0: [ -4 -34 -42   5  36 -28  11 -43  22  19  44   2  -1  36  -1   0  -5 -25
  31  38  -3 -50 -30  16]
1: [-42   5   1  33 -13  28  13  16  26 -30   1 -29  10 -21 -23  -5 -14  -7
 -26  -7 -14  -1   3 -11]
2: [  0  38 -11 -42  13 -61 -63  -3 -45  43  28  18 -26  43   7 -10  36 -13
  16   5  27  22 -49  -7]
3: [ 37 -35  15  23  20 -30  -9  11 -16  -4   9  17  -6 -31  12 -37  18  37
  15   7   5  -5  -9 -25]
4: [ 15  12   2  30  41   7   2 -58 -30  19   3   5 -60 -17 -16  26   0   0
  -6  12 -15  11 -24 -17]
5: [ 23   1   4   8  43   4 -26 -17 -62 -14 -30  22 -87  -7  -5   5   8   2
  -7  13  51  36 -13 -33]
6: [-37  27 -11   3 -22  -5 -23   6  22  15   1  -5  31  31 -17 -19  10   1
  -7 -14   0 -16   3  71]
7: [-39  24  -6   3 -18  39   4  45  33 -42   0   9   3 -18 -14 -13  31  15
 -17  40 -18  -3  34   1]
8: [ 48 -55 -18  34  23  -4   8 -28 -38 -12  19  -7  11   7  12  28  -3   3
 -17   1 -23 -12 -17 -34]
9: [-24  -8 -13  12  32  28  30   4  -5 -45   9 -30 -12 -31 -10 -22 -48  -4
 -44  15   2  16   1 -64]
10: [  4 -33 -19  50 -32  22   7  -6  -1 -14  -1 -22  41  12  20   2  16   6
  -2 -16  26  -7  22  -4]
11: [-13  33  13 -47 -35  22   0   1 -14 -47 -22 -33  30  12  -3  51   3 -27
  18   4  14  14   0  22]
12: [-21  25   0  11  -8 -10 -21  11  29  14   7 -11  14  15 -15 -77  19  -2
  11 -63  11   1  12  25]
13: [ -7  21  -7 -26  15   1 -17 -26  -3  24  15   9 -28   2 -14  49 -43 -18
  56   9   4   6  -9  12]
14: [ 19 -21  13  33  10 -44 -15 -79   4  31  19  17 -17  22   3 -30  21  -9
   4  16 -11 -17   4 -10]
15: [ 38 -15   8 -19 -51 -16   1  -4  15  18 -21  16 -23 -28   3  10  19  20
 -18  -6  20  -3  38   7]
16: [-34   8   6 -41 -25 -19 -12 -15  10  14  -1  41 -14  25  -7   6 -10  -6
  57  -3  24  -4  -3  41]
17: [  0  24 -18  -5 -34  -8  -2 -12 -35 -18 -23 -11  15  10  52  26  23  46
   6 -25  47   5  -9  17]
18: [-34  10  14   3   4 -32   0  33  21 -17   7 -16  37   9  -1 -38   0   6
 -21   5 -13  -8  28 -12]
19: [-41  41  -6 -15 -31   6 -36  26  34 -11 -26 -18   4 -16   9  25   4  14
 -14 -31   8  23  11  16]
20: [ 38  14  30 -16 -21  -3 -16  31 -39  24 -25  51 -78 -44  20  19   2   6
 -37  23   6  65   0 -49]
21: [  41  -42  -19    9 -106    0   14   10   47    1  -35    9   20    1
   -6   26   44   26   18  -15   35  -13   46   53]
22: [ -3   2  -2  32  28   1  13  29  46  37   0  53 -24 -63 -23 -10 -13  34
 -26  11 -40  18  15  -4]
23: [ 33  -9 -10  19  -7   5  -7 -17 -27  14 -31  23 -21 -26  -7  19   7  -8
   3  10  22   6   3  -7]
24: [ 24  -6  36 -26 -30 -15 -23  28 -42  21 -36  13 -49   1  26  21  10  27
   2  18  13  22   9 -41]
25: [ 13  -5  -8  20  16 -42 -18  -7 -73   6  18  -5 -20  29  18  -7  33 -17
  20  -1  47 -13 -26 -13]
26: [-30   7   6 -21  10  16  22   0  62 -25 -10 -15  -7 -19   7   0 -15  -4
   9  17 -30  -7  -7  -2]
27: [ 21 -32  -3  10 -27 -37  19  -8  -9   9   1   0  13   9  27 -10   6 -21
 -12 -13  27 -44 -17   4]
28: [ 49 -49  13  55 -22  10  18 -42 -30   5   1  24  -5  10  31  31 -41   4
  26  28  28  -2  -6 -10]
29: [-27  14  16 -23  -1  -3  15   0  55 -14   2   3  24  25 -34  10 -21  10
  24  -1  10 -26  -2  44]
30: [-22  -5   1   4  12  32  22   1   0 -62  37 -25  24   6 -14   2 -36 -11
 -18  17 -15  -6 -29  14]
31: [ 37 -21   5  26  22   0  14 -22 -20  -1  17   8  -5   2   0 -18  16  -1
  -9  -5 -10  -2  19 -47]
32: [-44  20 -20 -35  40  15  -5  17 -24 -29  26 -38 -13  15   0  -6 -17  16
   9  18 -24  -5 -21  -8]
33: [-16  19   3 -20   7  43  -4 -15 -33 -54 -11 -38   2  18   8   7  -9   0
  28 -43  14  22 -28  21]
34: [ -6 -13 -13  10  23  -1 -18 -15 -64 -19  -5 -33   6   6  -2  22  -6 -11
  -2 -20  26 -10 -20 -41]
35: [-24  40  35  -7 -28  17  -1 -20 -14  -7  -9 -32  54   5  10  29  -7   2
  12 -18  21 -19   6  46]
36: [ 56 -34  12  -1  -8 -18   7 -24 -10  -5   7  13  15  15  15   2   8   6
   3  -9  18  -6 -21  15]
37: [-37  30  15  -9 -11  22 -15  79 -12  -6 -10 -42 -10  -5  -5 -19  24  29
 -22 -43 -13  31  40 -35]
38: [-27  -8   9  -1  52 -11  77 -12  26  21  34  13 -30   9 -32 -32 -32 -32
  10  18 -32 -12 -19 -27]
39: [-40  14  -2 -26  35  10 -11 -13  11 -12  -1   7 -16  12  -6 -17 -17  15
  -2  31  -7   0   7 -10]
40: [ 49 -44  -4  32   7 -19  -8  37 -15  11   8   7 -26 -20  10 -13  27  12
 -48  -3  -4  13 -10 -53]
41: [-60   7  24 -16  40  26  20  31  32   3  30   4  -2 -17 -24 -12 -45   4
   1  21 -31   6   4  -5]
42: [-15  17 -12  15   0 -27  10   6  15  37  33  -2   4  21 -21 -49  16   5
   2   0   5  -7  -8  18]
43: [-33 -17  17 -40  39  46  10  16  -8 -54 -18  -9  -7 -19  46 -21 -12   9
   8  29 -32  -5 -15 -17]
44: [-21  36   4 -17   7  31 -17 -18   4 -22  -8 -17   7  -6   3  38 -22   0
 -10  25  23 -25 -14   9]
45: [ 37 -42  -3 -25 -15 -27  11 -13  20  25   7  27 -32  -2  21  19 -12  -3
  14  10  11   8  -6  -6]
46: [ 10  21 -24  24  -1  -2 -20  -5  19  60   2  18  -6 -13   9 -18   8 -29
  -7  -5 -23   7   1   9]
47: [ 13 -26 -15  10  29 -13  19 -29  20   8  -4  22   5  -6 -21 -19 -35 -24
   7   8 -28 -21  -3  26]
48: [ 22  -6 -17  -6  -2  22   0  -9 -28 -25 -14 -29   7   1  15  20   4 -14
 -11  -6   7  -5   8 -19]
49: [ 44 -22 -17  76 -20 -16  13   6 -24  -9  -6  -4 -25 -41  -6 -16  25  45
 -29 -21  10   5  36 -22]
50: [ -35   -6    9 -107  -17   48  -14   32   71  -13  -31    2    6   -8
   -5  -29  -22   52   31   45  -11   14   46   28]
51: [ 42 -54 -23  46  24 -22  19  -8 -20  23  25   5  13  14  22 -25  23 -27
  16  -1  -8 -12 -30 -20]
52: [ 62 -56 -16  45  22 -10  21  -6 -30  52  11   6   5  -7  17 -10   9 -18
 -20  -2   0  -1 -14  -8]
53: [  3  34  -9  43  13  19 -18  -1   5 -10  -1 -11  -2  -8   1  -9 -19 -24
 -55   4  -9  15  20 -29]
54: [ 33 -51   0   4  -4 -11  10   5 -20  10  11  -6  -7 -10  26 -16  -3  -3
  -8  -4 -26  -1 -16 -30]
55: [-15   7   0  -5 -38   2  10  -3  39  -3 -11   8  11 -14  -5   7   7 -17
  29   5 -19   2   9  47]
56: [-34  24  24 -72  20  30 -34  59  12 -27 -31 -12   6 -19  -6  19 -16  13
  23  22 -10  18   9   1]
57: [ 31 -19  -2  -2  -1   4   1 -15  -5   6 -28   6   6  -7  11  45  12  10
  -5  11  16  -8   9  23]
58: [ 32 -18   9 -15  18   5  16 -71  -5  19  10  28 -65 -10 -33  30 -40  -8
  22  26 -47   9 -28  -2]
59: [ 27  -3  -8  17  11 -47  21  -2  10  31  27  17   2  44 -36 -29   6 -21
  -3  -8 -15 -32   1 -17]
60: [ 29 -35  -1 -37  20   5  24 -51   7  27 -12  19  -6 -10   2  15 -46   3
   4  22   9  -6 -27 -15]
61: [ -29    7  -19   45   41    9   10    2  -25 -122   27  -29   35   22
   -2  -68   19   -8  -22   17  -20  -10   11  -14]
62: [-32 -10  -6 -16  -1  11  39 -18  33 -16 -14  13  46 -21  -8   9 -21   6
  13   4 -14 -33   6  18]

[ 39 -29 -10  78 -33 -48  13  13  16  15  -6   6  10 127  -5 -41  69  15
 -63 -35   3  13  73  -8] --> 59 10 49
[-31   2   6  38  49 -14 -36  40  14 -22   4  65  23 -13 -14 -45   4   0
 -30 -12 -35  -8  29 -16] --> 18 22 53
[ 23  18   2   0 -20 -44 -29  33  -5  36   5  17 -22  -7 -13  -4  31 -16
 -35 -12  27  14  20 -13] --> 15 46 23
[-30 -14  10  30  58   4  -3  10 -22  -9  32 -38  32  35  -6 -58   1 -36
  -3  -4 -22  -8 -24 -24] --> 18 32 30
[-32  -9   8 -14  29  22  14   0  24  -4  17   8 -10  -5 -28 -21 -46  -8
  -2  22 -20 -11 -16   9] --> 41 39 26
[ 33 -43  10  25 -26   9  16   8  33  11  -8   6  29 -37 -15   3   5  33
 -13  -6   7  -1  37 -16] --> 15 10 57
[-24  42   8   8 -24  -5 -23  33   8 -18  -4 -18  10  11 -22   6  25  -2
 -28 -27   7   5  15  23] --> 19 6 18
[-10  20 -22  16   0 -18  -7  -9  27  34   1 -21   2 -14  -8  -4  16  -4
  -1 -25  -4 -10   4   6] --> 46 42 55
[ 38 -46   0  -6 -57 -20  -4 -11  10   2 -14   9  25  42  26   9  39  -3
  35  -5  44  -8   7  42] --> 36 21 27
[ 13 -17   8  -9 -19 -30  -4 -10 -26  15   8  22   2  12  10  -9   9   1
  17  -6  13  14 -15   4] --> 36 45 27
[ -6  16  30 -41  -6   1  22 -13  11  44   0  10  17  -1  -3  41  12  -2
  28   5 -12 -15 -15  39] --> 55 16 29
[ -9   3   2   3 -15  -9  24 -18  29  37  30  13   6  -8 -25  -4 -25  70
  21  25 -27 -11   0   8] --> 42 62 29
[-11  47   7  -8 -34  13 -13   6  13   1 -33   0  -6 -28  11  48  17   8
 -16 -16  25   7  21  31] --> 19 57 44
[-15 -19   0  10  27  33  40 -24   2 -63   8 -31  37   8  11 -29 -35 -31
  19   1 -26 -20   6  -2] --> 30 62 26
[ 29 -11  -9  25  24  -2   7 -23 -52 -24  10 -28   3  19   2  37 -31 -23
  11  17  12 -22 -28 -18] --> 34 8 48
[-28  15  -3   4  10  20   6  19   8 -31  20 -28  16   0 -21 -20  -1  13
 -29 -25 -40 -15  16 -13] --> 1 18 30
[  8   5  17   5  -3  -9  43   9  64  32 -17  39 -40 -41 -18  -8 -41   2
 -36  16 -40   7  19 -24] --> 22 26 47
[  5 -59 -24  22  -6 -18  10 -44   3  31  37 -14  47  35  -8  -9 -10 -17
  19  -9 -19 -38 -23  20] --> 0 51 47
[-20  31 -14  26  -3  43   9  33  33 -30  -5 -35  47   8 -15 -21   4   9
 -14 -17 -23 -17  19  30] --> 1 7 18
[-18 -25   0   2   1  -4 -16   7  10  28  39   3  17  36  12  -4  18 -27
  25   2  14 -17  -2  22] --> 42 27 6
[ 23  15  -7  12 -25 -38 -33  34 -16  43  -1 -14  -1  14  17   1  48  17
 -22 -31  27  19  32   5] --> 15 46 17
[ 26   1  17  -2 -35   2 -22  11   2  -4 -24  17 -37 -25   9  35  36  30
 -15   4  37  -1   0 -12] --> 15 23 57
[ 42 -39  -8  63  -6 -25  18 -20 -35  16  25 -17  43  32  17 -31  39 -14
  12  -7  12 -26   1  11] --> 51 27 52
[-19  12   7 -12  16 -20  18  -8  22  28  39  27   7  18  -5   4  -6 -10
  25  13 -23  -5 -19  20] --> 42 47 29
[ 10  25   5   6  17 -18  35  13  52  31   9  28 -64 -47   3  -3 -35   9
 -41  43 -44  12  17   5] --> 22 26 46
[ 36 -28 -19  34 -40   5  28 -31 -18 -15 -38  -1  40  -5  23  -5  23  18
   3 -24  15 -25  16  -3] --> 10 27 36
[ 22  12   2  -1 -13 -13  13  16  -9 -24  -3   2 -27   8  15   2  13   7
   9  -9  26  11  24 -26] --> 48 23 31
[-47  35   0  -9  13   5 -10  27  11  -7  10 -16  -1   7   6  22   6  -4
   1  -3   9  17 -11  20] --> 19 44 39
[ 16  44  -1 -35 -39  12 -19  -7  20  -2 -38   7   5 -23  -3  35  11 -36
  14 -28   5  -1  11  26] --> 55 19 11
[ -7   9 -14   4  67  -9  -4 -15  18  54  38  19 -17 -10 -22 -28 -64  -5
  -6   4 -34 -21 -15  24] --> 47 38 41
[-49  13 -18  -3   9   8  -9 -17  -2  -8   3 -25  42  39 -15 -28  -8 -25
  -7  12   7 -21 -18  30] --> 6 42 30
[ 33   8  21  14  34   6   8 -27 -31 -14   8   1 -15 -25  -5  22 -25 -26
  -8 -18  -5  -7 -32  18] --> 4 23 48
[  1  -1  -9  23   4   6  25  -6  69  46  -7  32 -32 -58 -27 -19 -40  25
 -13  -7 -44   5   1 -15] --> 22 46 47
[-20  26  -5 -31   4  14  -8 -21   4 -21  -9  -3  -1  -9  -4  37 -18  -7
  15   1  -3  13  -9   7] --> 44 13 39
[ 44 -12 -10  25 -34  -9   3   6  -3  25 -36  17   2 -41  -3  25  16  26
 -30 -11   8   1  38 -10] --> 15 23 57
